Each path below is one point turned by a fixed rotation once a step. After each direction that follows a path, write how fast that rotation turns it, in degrees a step (0 if it stays still).
Each turn is a multiple of 5 degrees from 10 to 175, or 0.
Each row of a path follows its step; steps can be skipped.
Rotation 1:
step 0: [  1.7  -8.5  -4.9  -3.4  -1.6  17.1  -2.3  -4.5  -9.4   8.4   9.0   2.1
  35.5  -5.4 -11.9  16.1 -32.8  -4.0 -13.0 -18.8   3.9  -1.5   4.6 -11.3
   1.8 -42.1  29.4 -11.1 -25.2 -26.9  31.0 -19.8  -2.1  -3.3  17.1  11.5
  20.9  33.4  10.9 -20.5  25.7 -18.7 -29.0 -11.3  26.4  29.7 -37.4 -10.5
  15.8  19.4   7.5   0.1  -2.8   0.4 -15.3]
step 6: [-19.7  -6.8 -20.1 -37.1   1.9  -8.8 -20.5 -14.3  14.7   3.3 -14.2   0.0
  24.4  28.7  -6.9   9.4 -44.0   7.9  -3.3  12.8 -29.8   3.2  -9.8 -11.5
   7.3 -19.5  -4.1 -11.8  11.9 -12.5  13.1 -23.6   2.7 -20.8   9.0   3.8
  10.6  51.8  15.0   0.8  25.5  21.1  -1.6 -12.0  19.2 -15.2 -14.4  32.4
  23.2   0.9   2.5  10.3  14.8   4.3 -21.4]
step 15: [  5.4 -16.3 -18.4 -34.5 -23.0  30.2  -4.9  -4.9 -22.3  16.4   9.9   9.5
  15.4  31.3  26.3  27.4 -23.2  15.0  18.8 -13.8 -16.9   9.8 -17.9   4.6
 -17.1  -6.0  14.4  -4.3  21.8   3.9   9.0   9.8 -10.8  -7.5  18.0  -0.9
  -2.6  24.8   4.2 -12.4  -5.3   0.9 -38.7 -24.7  17.9  10.7  12.4 -31.3
  12.7  26.3   9.0  10.7  13.7 -26.7 -20.4]
step 17: [-41.6   7.0 -19.9  -3.4  13.5  25.4 -21.2  33.7   0.3  30.3   1.1   3.2
   1.1   3.0  -6.5   4.1  -8.7   3.4  40.7 -29.1  28.4 -21.7  -5.2  -3.7
 -13.8   6.6   4.1  11.3  20.0 -12.9  -2.5 -16.1   6.1  21.9 -13.5 -10.9
  13.6   4.5  14.4   1.8  10.3   6.4 -14.1   7.1   1.7  40.3   1.9  12.0
  19.9  19.9 -18.8  35.5  35.5  -5.2 -11.1]
step 20: [-35.9  -5.7   0.7  -9.1 -11.8   6.8  -8.8   1.7  -1.8  27.2  -5.1  29.6
  16.5   5.6  24.6  29.1   8.6   1.8  19.2 -36.2   0.8 -14.4  -8.4   7.7
   0.3   2.3  -3.2  15.0  19.1 -44.3 -26.5   6.4  18.2  24.3   0.0 -11.1
  34.3  25.9   7.2   2.2  -9.6 -14.0  24.6  -0.6  -5.3  21.4 -19.8  34.0
  -4.0  -5.8  -7.8  -8.8  32.3   4.1 -12.5]
step 24: [ 15.1  -4.8  -6.5 -41.0 -17.6  13.9 -22.2   9.3  -9.5   4.2  -9.4  10.8
  16.0  40.0   3.6  11.6   8.6  17.7  21.7  -2.5  -3.7  25.9   0.1   9.6
   2.7   0.0 -10.3   3.0  -7.0  11.5  -5.3   0.2   3.9   7.0  -3.1 -39.9
  27.6  15.8  48.7  -0.4   3.2   6.6 -19.8 -11.8   8.4  14.9  -5.3  48.6
  -1.9   9.4   3.4  14.3  28.7  23.2 -16.6]
step 26: [ 10.2  -9.0  10.2 -10.6   2.9  30.7 -15.1  10.3  12.7  23.1   4.5  19.9
  15.8  -9.3   4.6   1.6  -4.4  -9.1 -25.8 -44.1  34.0   5.2  -4.8   2.6
 -27.7 -21.5  -6.8   4.4   3.5 -27.7 -16.6 -15.3   2.7   9.4 -34.3  -7.2
  16.5  38.8  -9.0 -11.5 -14.7  -3.7 -32.2  11.2  -3.6  24.8 -36.4  16.4
  13.5   5.3  13.1  -6.6  -2.9  23.6 -15.3]
step 27: [-11.0   5.0  20.1 -36.4 -23.7  25.2  -8.4  -2.8  -0.8  -0.7  -1.5  -1.4
  22.2  -4.6  40.7   4.8 -11.6  18.3  -1.2 -26.9   7.5  18.2   2.5   5.2
  -1.3   9.5  13.9   4.7 -11.2 -11.1  17.8  25.0 -16.6  -6.4  -5.5  -3.6
  22.5  22.4  29.7 -24.4   4.5  16.0 -14.8  -2.0  18.4  49.3   8.2  21.0
  34.2  20.5  15.8   9.4  24.8   0.5   2.0]
step 28: [ -7.0  -3.4 -20.6  -7.1  -5.7 -15.0   1.5 -11.2 -25.6  16.2 -22.1  17.4
  56.4   2.2  17.0   4.6  -4.9  35.3   9.9 -10.6  -8.8  12.7 -14.1  37.3
 -10.2 -18.4   8.3 -18.6   3.2 -18.3  -3.0  -4.1   1.0   2.7  14.8  -7.4
  44.9   9.8  -2.1   9.0  -6.6  -4.3 -29.1   4.3  24.6  15.1  -9.2   1.7
 -16.2  22.8  36.8 -15.4  25.2   9.2   3.9]
step 31: [-30.7   2.8 -19.3 -16.6   1.0  -7.8   2.0   8.5 -18.0   6.0  27.0   7.6
  23.9  16.8  23.6  -0.9 -29.9  23.3   2.7  25.9 -18.1   3.6  17.4  11.1
   3.9 -28.6  -5.3 -15.6 -21.5   6.0   8.6  -3.1 -12.4   9.2   8.2  -9.7
  46.2  20.9  -1.0 -14.1  14.4   8.2 -26.8  -5.2  38.3  13.6 -20.6   0.0
  23.9  -6.9  27.4  13.6  12.8 -18.3 -22.8]
Speeds:
[ -2.3  -0.5   1.2  -7.7  -1.9   1.2  -3.0   1.9   1.9   0.5  -1.2  -0.9
   1.6  -7.0  -3.3   4.2   6.9   4.5  -5.8   4.4  -0.7  -1.2  -0.1   1.2
   4.4  -8.1  -1.9  -4.5 -18.1   6.2   2.3   1.4  -0.5  -0.8   4.0  10.0
  -0.5   2.1  -1.8   6.7  -6.3   3.7  -8.0   9.6   6.3   5.8  -4.2   2.2
   0.2  -8.3  -3.8  -2.7   2.3   2.9   9.5] => 10
[  2.1   8.6  10.7  10.7   7.6  -1.9  -5.6  -4.6  -2.9  -1.5   0.4  -2.4
   6.8   7.6  -7.3   5.2 -10.6  -1.0  -3.4   7.4   5.1  -1.5  12.5   1.1
   5.7   0.9  -1.4   1.5   4.4  -4.3   8.8   3.6  -3.9  -8.1  -1.6  -1.2
   2.6   4.3  -1.1   3.7   0.7  -1.8  -3.7  -2.2   7.0   0.1   0.7  -1.6
  -1.7  -5.4  -1.6  -3.9  -1.2   2.9   5.9] => 10
[ -2.9  -5.9   7.9  -0.8  -3.3   3.2   3.3  -3.2   6.3  -2.0   2.2   0.5
   2.5  -7.0  -3.4   4.7 -12.4  -2.8  -5.7  -3.9  -4.4   1.8  -6.0  -0.8
  -1.9  -3.2  -3.8   4.8  -2.3  -9.0  -5.6   8.8   4.2   4.9   2.8   4.7
  -1.7   8.2   7.3   2.2   2.2  -6.8   7.5   3.4   2.9   0.2   5.6   3.1
   6.2   1.8   8.8  -9.6  -7.8  -0.9   1.7] => 55
[ 5.9  1.6  4.1  1.3  0.4 14.7  1.9 -0.5 -5.2 -4.0  2.6  2.2 -0.6  2.3
  5.2  7.0 15.4 -1.7 -5.9  0.2  1.0  2.1  4.7  4.1  1.7 -7.4 -1.8 -0.1
  2.7 -2.0  0.0  2.6  0.8 -1.4 -7.7  3.9 -3.7  5.3 -8.2 -0.4 -0.4  4.9
  3.5 -2.0 -2.1 -8.3  1.6 -4.1 14.5  2.5 -1.6 -6.6  1.7 -6.0 -4.2] => 100
[ -1.0  -1.3   5.2 -12.4   4.8   5.0  -4.0  -2.8   1.8   9.6   3.8  -1.4
  -8.0   8.7  -3.6   6.3  -0.2   2.8   1.9   4.4  -7.5  -0.5  -2.6  -4.7
  -1.3  -2.6 -11.6   1.6   0.7   2.4   4.6  -3.5 -10.4   9.0  -4.7  -6.1
  -6.0   1.2   1.7   0.5   1.2   0.3  -5.3   2.9   2.1 -10.9   4.9  -1.1
  -4.8  -1.1   3.4   5.6  -6.6   0.9  -1.8] => 40
[  4.1  -5.5   2.3   2.8  -1.9   1.7   3.6   4.5   4.4  -0.3   3.5   3.7
   3.8  -7.7   7.5  -5.8   4.0   1.6  -0.9  -1.8   1.1   7.7   6.2   1.0
   0.3  -5.9   3.3   6.9   8.7  -5.4   6.6  -1.4  -2.3   3.6  -0.1   7.5
   1.3  -6.5   6.6   2.0   6.4   2.2 -18.4   3.7   6.2   0.7   6.3  -4.7
  -7.4   5.9   0.3  -0.7  -3.9  -0.7  -0.6] => 25
[  2.2   2.9  -0.3   0.0  -8.3  -8.9 -10.2  -0.4   1.1  -2.4   4.0   4.5
  -5.1  -1.0  -6.9  -3.0   0.9   3.4   4.7  -4.2   1.6   2.2  -5.1  -4.9
  -0.5   1.0  -1.1   4.6   2.3   1.0  -5.3   7.0   1.4  -6.4  -4.5  -2.8
   9.5   6.5  -0.5  -6.4 -10.7   2.8  -6.8   6.7   5.7  -6.6  -0.9  -3.8
   1.7   0.4  -8.9  -4.0  -7.9 -10.5  -4.0] => 130
[  6.0   2.5  -9.5  -0.3  -2.9   1.7   0.0  -5.6  -3.1  -5.7   9.3  -2.5
   0.9   3.7   2.9  -6.9   1.8  -4.9  14.0   9.2  -0.6  -1.6  -1.4  -3.4
   1.8  -5.2 -10.1   4.7  -1.1  -0.6  -6.1   1.2   5.3  -0.6   5.2   7.6
  -4.5   9.1   1.8   7.3   4.5  -4.3  -2.9 -10.2   4.9   3.5  -3.4  -3.3
   0.9  -3.0  -1.3   5.3  -4.0   2.9  -0.6] => 45
